The rows below come in pairs that one turn or mirror swaps. Which row does each named row swap with?
The rows were stretched afterwards, more along some directions than others.
Lamo: [  0.1  -6.7 -27.9  -2.7  13.6  16.0  -9.0  -2.5  15.6 -33.0 -18.2 -18.7
  -9.3  -3.1 -11.9  15.5   6.2]
bebun: [ -1.0  -9.2 -30.7  -4.1  13.5  16.5 -12.5   1.3  23.9 -38.7 -14.2 -18.4
  -9.5 -10.9  -6.9  14.2   1.5]
rad: [  6.0  16.6  20.4  -3.1 -25.5  -3.4 -18.6   2.2  -5.9  25.7  -1.7   6.6
  10.1   3.7  11.3  -7.6  -8.4]
kozek: [  0.7 -16.3  -4.9 -10.9   3.3   5.0  -6.5  -2.6   0.0  -5.4  16.2   0.1
  -0.2  -7.8  16.1  12.4  17.0]
Remoz: [ 14.5  11.5  28.1  19.7  10.0  -0.5  13.8  -1.1 -18.1  25.4  -3.0   7.7
 -10.6   6.7   4.2 -14.4  11.3]
moro: [  3.3  -7.0  18.4 -13.2   3.2  -5.7  -7.3  -6.9  -3.3   8.8  13.4   2.6
   5.5   3.3  13.3   4.2   9.5]
duba: [-21.7   5.2  -0.1  -2.1  -6.7 -11.2  -2.9  11.6  20.7  -5.1 -23.5 -13.4
  11.0  -6.8  -8.1   1.9   4.6]
tomi: [  3.9   2.7 -29.9  -5.5   1.7  14.5  -9.7   6.7  17.5 -28.6 -12.2 -14.2
  -6.2  -7.7 -15.3   2.0 -12.5]
liv: [ -1.4  -5.6 -22.7  -0.1   6.7  18.5 -21.9   0.9  15.9 -37.9 -19.9 -18.3
  -0.9  -7.1  -6.4  10.8   4.6]
kolo: [ 12.5  -5.6   8.7   3.5   8.8   7.0 -12.9  -3.3  -3.3  -2.1  21.0  13.6
  -8.6  -8.6  10.9  -4.3   1.6]
biben: [ -1.6  -3.2 -18.0  -2.6   7.2  11.5 -16.7   2.6  19.3 -29.7 -15.3 -13.8
  -8.3  -5.1  -7.1  15.4  -6.4]
Fitab: [-17.8   4.3 -11.0   0.5  -5.9  -6.1  12.8  13.2  20.8  -5.8 -13.2  -5.8
   6.8 -11.4 -15.1  -5.0 -10.6]
gef: [ 22.1  11.2  20.1  -0.2   8.9   0.8  21.4  -6.4 -22.3  26.0  -0.6  -0.4
 -12.2  20.8  -1.4  -8.8  -2.1]
Ledof: [  2.0   3.4  11.8 -12.8  -7.5  -2.8 -27.9  -0.6 -14.9   3.3   0.9  -4.7
   9.7 -11.9  16.3   4.9   7.5]
Pima: [-18.4   4.8  -6.2   2.2  -7.2  -7.3  13.3  12.5  18.3  -9.2  -9.2  -3.9
  12.8 -10.2 -16.5  -9.6  -8.7]
mebop: [-23.6  11.9  -1.2  -0.5 -19.5 -14.1   7.6   9.7   5.7   4.4 -20.0  -5.1
   9.2  -4.3 -19.3  -4.6  -1.0]
Nis: [-21.1  10.7   4.8   3.6 -14.5 -10.8   4.5  13.0  10.6   1.9 -19.9  -4.0
  14.2  -4.7 -15.3  -8.0 -10.4]
Giv: [-20.7   3.9  -6.6   0.1  -9.2  -8.4   8.1  11.5  20.6  -2.7  -9.5  -2.1
  14.5  -9.6 -17.2  -2.4 -10.1]
Rup: [  9.2  24.4  27.8   9.0 -16.4  -6.1  -0.1  -7.6 -31.3  36.0 -29.0  -3.8
  -5.7  23.5   6.6  -8.2  17.1]
netar: [ 16.3   8.9  17.4   0.3   3.4  -2.2  29.8   1.8 -21.3  34.8   1.1   1.4
 -20.3  15.8   3.8   0.5  -9.1]
Nurot: [ 21.9  14.8  16.9  19.3  12.3   9.4   8.8  -7.8 -27.7  17.3  -2.0   6.1
  -5.1  21.0   1.8 -10.5  11.1]
Pib: [ -0.9 -14.5   4.4  -8.0  -5.9  -7.6 -10.0  -0.3   3.3   4.6   3.9  10.9
   7.8  -4.6   4.6   3.7  14.3]
dofir: [ 18.0   7.1  29.9  -4.6   7.5  -4.3  12.4  -3.8 -18.3  37.1 -19.1  -9.7
 -11.3  16.7   1.0  -7.7  -1.9]
puso: [ -0.1 -12.9   1.0 -17.7  -5.4  -3.5 -11.6  -4.4  -5.6   3.9   8.1   0.8
   8.7 -10.8   4.9  -7.6   5.1]
Fot: [  3.4  -8.6 -21.7  -4.7  17.4  17.3 -13.4  -0.4  22.9 -38.9 -13.7 -19.8
 -10.7  -3.7  -5.8  15.3   0.4]
nedus: [ 18.1   7.2  19.5   3.8   0.8  -7.6  22.1  -2.2 -22.5  34.8 -15.6   7.7
 -18.1  23.3  -9.5  -5.0  -0.4]
bazi: [ -1.6   2.2  29.5  -1.1   0.8 -11.9 -12.4  -7.0 -14.6  18.0  12.6  15.4
   3.0  12.1  13.2   2.7   5.5]
dosam: [  3.0   2.0  21.1  -6.0  -9.7  -5.5 -14.5  -1.3  -3.9  17.8  13.8  12.6
   9.1  10.8   1.2  -6.9 -10.8]
geze: [  1.7   0.0   7.9  -8.1  -5.7  -3.6 -17.4  -3.5 -29.6   1.0   5.5   1.8
   8.4   5.3  15.4   9.2   6.1]
zab: [  3.4  -1.9  18.9   4.1  -5.1  -7.3 -11.8  -8.4 -15.4   8.8  12.5  11.8
  17.4  -4.0  10.0  -0.4   7.3]
kabat: [ 17.4   7.6   8.3  14.8   3.6  -7.7  24.1 -11.0 -19.6  27.4 -18.5   3.6
 -14.5  17.9 -12.9  -4.0   7.3]
Fim: [-18.7   7.7 -10.3   8.7  -9.8  -4.4   7.8  12.0  13.3  -9.4 -17.9  -5.5
  13.9 -10.9 -16.2  -7.1   0.6]
remub: [ 12.7   9.3  22.2  14.0   6.6   2.9   1.5 -10.1 -23.0  18.6 -18.5  -7.0
  -0.6  26.1  -0.4  -7.6  26.9]
kidat: [  7.2  20.4  35.9   5.0  -4.3 -13.3   9.3   2.9 -37.2  37.2 -16.0  -3.0
   3.8  22.5  10.7   2.2   0.4]
dige: [  3.6   1.4 -21.6  -3.8   2.3  18.2 -20.0   6.9  27.1 -28.1 -16.6 -19.5
  -0.2  -9.8 -10.3  13.0  -3.0]
lozo: [ 21.4  16.5  34.0  17.8   6.3  -6.7  16.7 -13.9 -41.4  33.6 -12.9   2.3
  -8.8  23.5   1.1  -3.3   7.1]
noni: [  1.0 -10.2  -0.6   1.0  -4.5  -9.3  -5.6  -5.9   9.2   5.2   4.4  10.5
   8.9  -7.5  -0.2   3.5   7.7]
Zaz: [ 10.8  28.9  34.1   2.2  -9.3 -12.4  10.5   4.1 -36.8  43.0 -17.1  -3.6
  -2.2   9.8   2.6 -11.1  -6.9]

geze pairs with kidat
Rup pairs with rad
Lamo pairs with Giv
Remoz pairs with kolo
Zaz pairs with Ledof

